In the rows, zero is written as 128.
Rotation paths and how fast each direction turns (degrees per step)
Each turn is a multiple of 5 degrees from 10 to 175, or 0.
Each row of a path follows its step; steps can be skipped.

step 0: [120 130 131 135 121 132 130 127 127 131 133 133 131 130 128 120 128 125
 131 121 120 115 128 113 130 131 121 131 124 137 131 136 132 130 135 129
 127 135 123 126 129 125 138 125 128 125 135 130 132]
step 1: [130 130 121 133 134 124 125 129 127 123 119 127 134 130 130 123 122 128
 125 118 130 124 118 133 125 136 122 135 134 130 125 128 127 133 120 128
 133 134 122 125 126 124 128 124 135 123 123 114 138]
step 2: [124 129 128 138 122 132 129 127 134 137 123 133 135 125 131 124 130 141
 124 135 129 127 121 126 135 129 125 132 127 127 138 135 128 123 132 123
 133 126 128 125 124 131 135 133 126 136 122 116 124]
step 4: [132 126 137 137 121 133 133 125 123 139 120 133 123 127 132 129 136 130
 121 122 127 133 128 129 137 129 130 129 139 117 123 127 125 137 133 132
 119 129 126 129 125 132 121 127 126 134 125 128 126]
step 5: [132 121 129 128 137 126 125 134 124 125 122 129 124 126 124 119 120 133
 125 131 115 131 124 130 134 129 130 124 129 124 133 130 136 127 135 129
 129 132 134 128 135 125 119 131 125 130 120 144 130]
step 6: [136 135 128 123 127 123 126 136 128 124 135 120 123 115 125 130 137 127
 115 125 129 134 135 129 131 132 129 129 126 119 135 130 125 126 132 139
 124 134 126 135 129 126 124 132 124 127 129 123 129]
step 8: [133 129 125 130 132 130 121 130 122 129 136 132 122 123 121 125 124 126
 127 125 128 117 136 129 125 125 122 128 119 128 131 127 118 129 112 130
 124 138 127 125 134 135 121 120 130 132 128 124 131]
step 9: [137 120 126 126 126 129 135 134 134 128 133 125 138 130 132 128 130 130
 126 127 128 114 131 120 131 129 111 131 128 133 126 130 141 134 122 130
 127 129 128 128 126 129 132 131 129 132 127 127 119]
step 11: [127 129 130 132 126 132 126 121 135 130 121 126 126 125 129 130 134 138
 130 126 133 127 122 117 126 128 127 121 124 120 136 124 131 134 125 124
 128 128 127 131 124 125 134 123 139 141 137 128 118]
step 14: [132 123 140 128 132 117 129 125 122 119 127 120 122 127 120 130 130 130
 126 135 117 128 127 134 136 125 131 128 132 129 126 129 135 120 134 122
 136 133 138 126 124 126 131 130 127 129 136 125 130]
step 15: [135 126 124 130 126 122 129 129 124 118 135 127 132 125 126 129 127 124
 127 136 122 137 135 132 126 124 138 131 133 126 137 122 117 132 132 137
 118 128 125 127 126 136 132 121 132 128 131 122 123]
[129 130 125 125 128 128 128 131 129 129 130 127 127 129 128 130 125 128
 130 126 128 127 130 128 128 127 129 126 126 127 127 129 130 130 126 127
 125 131 128 126 126 128 128 128 124 126 127 128 125]  35
[128 128 131 127 130 126 128 128 127 129 127 128 127 128 125 127 129 128
 129 125 131 126 130 130 128 129 130 129 129 126 125 130 129 123 127 127
 129 129 129 128 130 128 127 126 127 127 127 125 128]  170
[130 127 128 126 129 129 129 129 130 128 130 128 128 128 129 127 128 129
 127 127 129 128 131 129 125 126 127 131 128 130 130 132 129 127 132 130
 126 126 126 130 129 128 130 128 128 127 128 129 127]  115
[129 128 128 130 125 127 129 130 126 127 125 127 132 130 129 129 128 129
 127 130 127 127 129 129 126 124 127 130 128 129 129 130 126 128 125 126
 127 127 130 129 127 127 126 127 127 128 129 127 126]  55
[130 129 127 130 128 130 127 128 130 128 128 130 130 128 129 128 128 130
 129 127 131 127 127 125 127 127 125 128 129 130 127 126 127 126 128 127
 131 131 125 127 130 130 129 127 128 125 129 128 126]  40
[126 127 127 127 129 126 126 129 128 128 127 129 126 131 128 130 128 128
 127 129 126 126 127 130 127 128 128 131 129 128 127 127 131 125 127 127
 128 131 127 127 128 127 130 131 129 129 128 132 127]  160

step 0: [130 120 131 123 125 129 128 132 126 128 129 140 133 127 124 135 123 138
 129 126 119 134 123 125 123 127 131 118 124 133 129 127 137 123 119 126
 130 137 123 125 132 120 127 131 136 134 129 131 128]
step 1: [131 134 122 139 129 126 130 128 132 122 121 125 117 125 135 127 133 132
 119 122 128 125 128 131 129 131 122 141 131 140 135 122 127 127 124 126
 120 135 132 127 125 131 130 128 133 127 120 130 130]
step 3: [122 132 132 130 136 125 128 117 140 140 133 127 129 125 130 131 131 127
 127 120 144 130 124 125 128 137 133 132 130 126 123 131 123 129 126 126
 136 128 131 122 128 125 126 127 129 134 123 126 121]
step 4: [130 124 136 124 127 126 124 134 119 125 132 130 134 133 122 121 124 131
 126 125 125 132 132 126 115 123 129 131 137 132 133 134 125 125 129 126
 131 136 122 138 125 116 132 119 124 131 130 122 129]
step 5: [122 127 127 128 124 121 129 124 133 125 128 128 116 132 133 130 129 122
 126 135 124 124 121 134 127 128 130 132 139 130 131 119 122 118 127 133
 133 122 123 127 115 137 128 134 129 123 123 126 128]
step 7: [119 133 128 121 136 125 130 128 137 130 132 132 117 121 136 135 127 127
 129 134 124 136 127 129 127 127 138 118 125 123 122 132 131 135 119 125
 132 137 133 131 131 128 128 126 126 124 125 125 123]
step 12: [128 127 126 134 124 120 120 123 123 127 127 136 122 126 120 131 125 131
 131 122 135 132 126 124 115 133 128 137 134 135 135 130 128 127 127 130
 128 129 118 125 126 132 133 127 118 132 119 135 131]
step 13: [130 122 130 122 121 120 132 128 130 125 130 125 134 134 128 126 133 125
 128 131 124 127 123 134 132 133 125 124 138 126 142 119 130 130 125 126
 123 129 129 124 122 119 133 125 138 120 131 118 130]
step 14: [118 134 127 124 131 130 131 132 128 129 129 124 123 120 125 135 137 124
 126 130 129 125 129 124 127 123 135 134 142 133 124 135 124 130 123 129
 127 118 137 126 136 135 129 132 133 139 126 126 126]
step 15: [132 124 133 127 135 124 132 121 126 129 134 126 128 121 135 124 124 134
 133 127 124 122 131 130 129 125 131 123 131 128 120 127 129 142 137 137
 135 138 121 136 128 120 130 121 128 128 130 123 123]
step 16: [133 134 132 129 127 133 128 135 129 132 136 135 122 137 131 134 127 118
 135 121 128 134 134 134 119 130 128 131 129 129 128 129 130 122 122 128
 134 132 124 128 123 137 129 138 120 127 121 125 124]
[129 129 127 127 129 128 128 125 128 128 126 129 128 128 127 129 128 130
 130 131 129 127 129 130 132 125 128 130 128 125 128 129 125 130 129 126
 126 128 130 129 128 130 128 128 131 130 129 127 127]  90
[129 129 125 126 129 127 130 125 129 126 131 127 129 126 130 127 129 127
 127 129 127 130 127 128 129 127 129 128 128 126 128 126 127 127 128 125
 130 130 126 126 126 127 128 129 130 126 127 131 127]  170
[128 127 124 129 128 129 127 130 123 128 131 129 132 126 126 125 127 128
 130 131 130 131 130 127 129 128 127 129 129 131 129 128 128 128 127 129
 129 128 127 129 130 129 127 128 128 129 128 128 126]  170

step 0: [124 130 135 117 125 127 131 135 138 123 130 125 136 123 123 124 127 134
 131 131 118 128 128 128 124 122 127 138 132 128 128 116 130 126 128 119
 124 137 128 123 130 134 140 122 121 128 132 137 129]
step 3: [134 127 124 143 128 132 114 131 128 131 121 129 126 132 128 127 130 129
 127 132 129 134 131 131 129 121 127 142 118 125 125 135 129 131 131 121
 132 125 130 127 118 134 134 129 124 135 138 134 124]
step 5: [131 122 132 138 128 122 129 117 132 127 131 123 129 135 126 121 130 128
 119 123 126 126 135 126 126 122 118 121 128 125 135 125 130 130 142 127
 119 130 135 130 126 122 123 118 130 135 136 133 131]
step 6: [129 135 126 125 135 120 129 122 122 137 128 134 128 131 126 127 144 132
 129 128 131 133 125 122 124 137 129 132 127 119 129 133 119 120 129 129
 121 130 128 129 122 132 122 138 136 128 120 135 121]
step 8: [137 133 131 130 128 129 126 130 122 131 133 130 135 124 125 118 132 133
 131 122 134 125 127 128 117 122 137 138 132 133 132 133 125 117 132 127
 133 132 129 124 141 119 125 124 120 133 126 122 125]
step 9: [119 142 128 126 134 122 123 127 134 131 125 120 127 124 126 136 137 119
 127 131 120 125 121 128 130 125 135 123 135 134 128 129 129 125 125 121
 131 119 122 133 135 130 126 121 131 122 126 133 140]
step 10: [135 121 127 125 122 134 123 127 136 128 134 123 142 124 132 124 131 136
 123 127 131 130 123 126 131 127 122 133 134 124 122 125 124 135 118 130
 131 129 117 131 133 131 135 121 121 133 134 139 125]
step 11: [126 129 126 123 122 132 132 129 118 137 123 133 126 124 127 123 133 116
 128 140 125 129 129 123 132 126 131 130 129 124 130 140 137 132 121 135
 132 125 133 114 129 128 126 125 122 121 133 132 130]
step 12: [126 119 129 133 133 131 126 130 132 123 132 120 119 120 126 126 133 132
 115 136 119 133 133 122 129 132 128 133 120 137 126 123 135 133 118 123
 128 134 127 131 125 119 126 123 135 133 129 123 127]
step 13: [126 130 120 137 130 125 122 120 123 127 128 139 125 125 128 128 132 129
 135 124 127 126 138 136 129 127 120 134 121 114 126 137 124 135 126 123
 125 130 118 125 124 131 121 124 120 132 130 124 132]
step 15: [137 131 124 136 132 123 131 116 123 131 126 129 127 131 131 128 120 132
 126 124 119 130 127 136 122 125 122 135 130 132 134 116 122 128 129 133
 122 126 131 116 129 123 126 124 134 137 129 134 120]
[128 128 130 128 129 127 129 129 131 126 129 127 128 129 130 130 128 128
 124 130 126 127 124 129 128 126 127 126 128 129 128 127 125 130 126 128
 126 129 130 128 127 127 127 128 126 126 129 124 127]  145

step 1: [126 130 128 138 123 128 135 133 131 126 126 121 125 136 138 128 131 132
 124 129 137 126 120 118 126 141 125 132 125 121 135 126 130 126 117 119
 128 121 122 126 126 127 129 137 135 134 127 129 129]
step 2: [132 133 124 116 125 120 116 128 131 123 127 129 120 137 133 123 139 122
 125 131 127 131 128 123 129 134 120 125 133 118 131 134 129 132 120 125
 126 119 131 133 133 124 125 129 131 137 125 126 131]
step 5: [124 139 129 130 114 128 128 127 131 125 117 135 128 125 133 132 135 119
 125 125 135 134 128 129 129 121 128 124 130 125 138 129 125 132 124 131
 117 124 132 126 129 126 129 133 116 138 128 131 132]
step 6: [130 128 124 135 123 130 129 128 131 123 118 123 127 130 143 133 130 122
 122 130 126 121 124 130 130 128 123 136 110 127 129 131 121 131 122 123
 123 125 139 126 137 135 128 131 130 132 134 131 129]
step 7: [129 134 128 122 123 134 134 128 130 123 121 120 120 132 135 124 140 124
 129 131 131 132 114 135 135 128 120 133 135 129 129 139 134 124 122 130
 125 127 134 134 129 136 125 136 128 127 127 128 127]
step 8: [136 128 133 133 124 119 125 113 133 116 123 127 121 131 139 131 127 124
 138 121 133 131 120 123 131 132 128 128 127 127 129 138 129 128 127 128
 128 129 122 123 134 131 127 134 124 138 128 125 127]
step 10: [132 128 128 126 116 128 126 130 125 129 127 131 124 130 135 122 133 131
 129 130 133 143 116 120 122 129 125 125 124 128 138 128 124 127 116 118
 120 127 125 128 134 127 126 129 122 127 123 118 124]
step 11: [131 135 125 129 126 124 122 132 137 128 126 126 119 123 131 128 128 122
 124 125 126 129 128 127 132 126 120 131 118 128 140 138 127 130 120 126
 131 121 124 128 139 121 131 128 133 139 125 129 114]
step 12: [132 132 124 132 116 130 124 134 128 121 120 125 129 130 129 126 137 125
 123 128 132 129 121 132 130 134 126 135 127 116 132 128 131 117 128 119
 122 134 124 132 124 125 124 130 130 138 127 137 117]
step 13: [132 133 134 128 121 125 132 122 132 131 121 125 131 137 127 124 128 121
 127 129 134 129 123 118 126 130 126 133 123 112 134 134 139 132 123 121
 128 120 133 129 129 126 131 136 129 137 132 123 130]
step 16: [123 130 128 123 121 128 131 123 138 124 124 135 119 129 130 126 138 116
 125 123 124 131 120 132 119 130 128 133 131 128 135 138 125 132 119 127
 128 125 125 119 134 128 126 137 129 127 137 134 129]
[128 128 130 125 131 129 127 126 127 127 131 127 126 130 131 131 129 128
 128 125 129 127 126 128 127 130 128 127 131 128 129 127 128 127 128 125
 130 127 128 127 128 129 128 128 129 129 128 127 130]  55
[129 127 129 127 129 127 129 127 128 125 128 132 126 127 128 128 128 129
 131 130 129 129 128 125 128 132 127 130 129 127 124 129 128 129 128 130
 127 127 128 129 127 128 130 127 130 126 126 128 130]  60

step 3: [126 124 133 127 128 131 122 123 127 131 131 125 126 133 128 120 139 127
 126 136 129 121 126 120 136 127 124 139 117 120 131 126 130 124 125 124
 118 137 125 120 138 128 129 129 125 124 126 131 122]
step 4: [125 126 131 123 131 126 122 125 131 135 140 140 130 123 123 122 131 124
 134 140 131 129 123 122 133 127 121 136 122 121 133 124 120 130 124 126
 131 130 118 130 133 132 130 120 125 129 127 131 129]
step 5: [124 128 136 134 129 123 130 126 131 134 137 136 126 116 120 125 137 122
 125 134 126 132 119 129 132 130 134 134 130 130 134 125 127 129 120 131
 127 127 126 123 136 127 126 120 130 132 136 118 133]
step 6: [130 136 130 137 122 124 132 130 137 125 138 128 127 135 129 117 140 126
 124 124 128 127 121 123 129 139 127 131 125 127 129 125 131 129 117 130
 123 125 128 116 138 131 129 125 130 127 131 123 128]
step 7: [133 122 137 129 121 127 125 129 134 131 141 128 134 136 129 126 140 126
 138 126 132 124 126 122 136 137 120 132 126 123 126 121 129 121 125 133
 126 132 128 123 127 128 129 126 128 126 123 130 138]
step 8: [123 116 136 127 122 129 123 123 127 135 132 132 134 133 123 123 128 122
 131 133 124 136 123 125 141 133 127 129 124 133 120 125 129 130 123 135
 132 129 121 126 134 123 126 125 120 127 126 125 138]
step 9: [126 134 131 130 129 126 124 123 125 127 143 134 130 135 127 125 126 126
 130 133 123 127 130 133 131 129 136 133 127 142 127 123 125 135 117 134
 125 127 124 123 135 122 132 123 122 123 128 117 129]
step 11: [132 124 135 138 129 124 128 129 118 124 125 126 134 137 128 133 140 139
 137 126 128 129 124 127 140 129 124 126 129 128 124 122 134 127 118 129
 127 134 128 126 139 129 122 127 124 128 129 128 135]
step 13: [121 128 131 124 134 125 119 126 119 128 137 133 124 133 122 126 127 128
 128 126 127 123 135 125 135 126 131 132 133 139 128 122 128 124 129 135
 135 133 128 132 133 139 133 122 134 127 130 118 137]
step 14: [121 131 135 132 130 126 132 130 112 129 120 129 124 132 125 124 137 132
 122 124 126 118 128 125 132 126 129 134 123 135 129 121 131 129 128 127
 131 132 123 122 137 135 131 125 127 124 123 116 127]
step 16: [129 126 131 137 136 130 134 127 123 137 132 137 132 127 122 134 128 131
 132 130 135 133 124 118 139 128 129 126 128 123 128 128 123 120 135 138
 130 131 130 130 132 136 131 120 128 135 128 120 131]
[128 132 127 127 130 128 128 129 131 125 131 130 128 132 130 128 128 128
 129 129 129 127 130 128 126 128 127 129 126 127 129 128 126 128 128 130
 126 126 127 128 127 129 131 127 127 126 128 131 126]  125
[128 125 128 126 131 127 128 128 131 132 126 127 128 129 129 129 127 129
 130 127 129 129 126 129 131 130 128 129 127 126 128 126 129 129 128 128
 127 129 129 132 128 128 130 128 125 127 128 128 127]  90
[127 131 126 128 128 127 128 126 130 130 129 125 128 129 127 128 128 128
 125 126 127 127 129 127 127 130 131 128 128 130 129 128 128 128 126 129
 128 130 131 128 128 129 131 127 132 127 130 125 127]  95

step 0: [139 125 126 137 122 123 121 129 131 130 129 127 128 130 127 128 125 130
 127 134 125 130 125 133 131 132 121 116 127 127 129 131 124 137 128 126
 135 118 133 126 122 129 130 131 128 137 115 120 127]
step 1: [132 118 131 138 129 125 127 123 133 128 116 131 130 129 130 126 124 127
 125 131 130 132 128 133 121 130 136 134 124 126 128 128 126 128 131 131
 120 140 131 131 127 130 130 131 134 131 116 115 131]
step 3: [130 114 131 132 134 125 126 121 126 134 133 125 141 124 125 131 122 128
 129 123 134 133 127 126 124 129 120 125 129 130 120 125 129 132 131 132
 135 132 127 134 121 119 134 132 133 133 132 127 131]
step 5: [130 126 126 135 125 135 118 125 126 132 127 123 130 127 131 122 130 133
 136 128 129 131 125 132 131 134 133 122 128 135 127 125 121 124 122 130
 125 122 118 124 125 115 134 125 124 130 118 120 130]
step 6: [132 123 127 132 116 118 130 124 130 122 121 130 125 121 129 129 128 133
 127 123 141 133 127 122 134 134 126 123 124 137 127 128 126 127 134 125
 126 133 128 128 127 122 121 134 133 127 123 119 131]
step 8: [132 124 120 128 129 124 125 130 127 137 133 118 131 126 127 132 124 128
 127 125 135 134 139 124 131 128 136 127 127 141 123 121 133 131 136 132
 129 125 131 126 132 124 128 119 127 138 126 128 126]
step 9: [133 125 124 132 132 121 123 131 135 141 123 132 122 125 129 124 124 127
 129 123 135 124 135 131 125 121 121 131 126 138 125 119 123 125 123 123
 129 123 127 123 127 123 132 138 134 127 132 126 130]
step 10: [128 131 123 140 121 128 130 131 132 129 113 122 133 121 130 124 130 125
 135 127 126 126 134 125 125 122 132 123 128 134 131 129 119 123 130 136
 130 120 128 138 134 124 128 128 124 129 130 125 129]
step 12: [132 129 130 133 127 120 131 130 125 134 125 134 127 135 135 126 123 132
 127 130 136 131 127 124 120 123 130 127 120 131 122 125 132 125 136 127
 138 126 126 131 125 131 120 130 114 128 128 116 124]
step 14: [130 122 131 129 128 133 121 135 124 135 129 127 129 122 132 127 139 120
 116 119 135 126 132 131 117 124 133 129 122 133 130 122 124 126 132 128
 132 122 133 131 122 124 126 128 136 125 124 125 122]
step 16: [134 122 129 129 122 133 125 117 139 135 124 129 131 129 126 132 131 134
 126 128 135 126 124 132 124 136 138 124 123 121 129 126 128 121 135 136
 135 122 130 132 133 130 134 131 123 130 131 130 125]
[128 126 128 128 130 125 131 130 127 130 130 129 128 124 128 129 129 128
 125 127 127 129 131 131 127 128 130 129 129 127 129 127 130 128 128 125
 127 129 128 129 128 129 127 125 129 129 125 129 130]  60
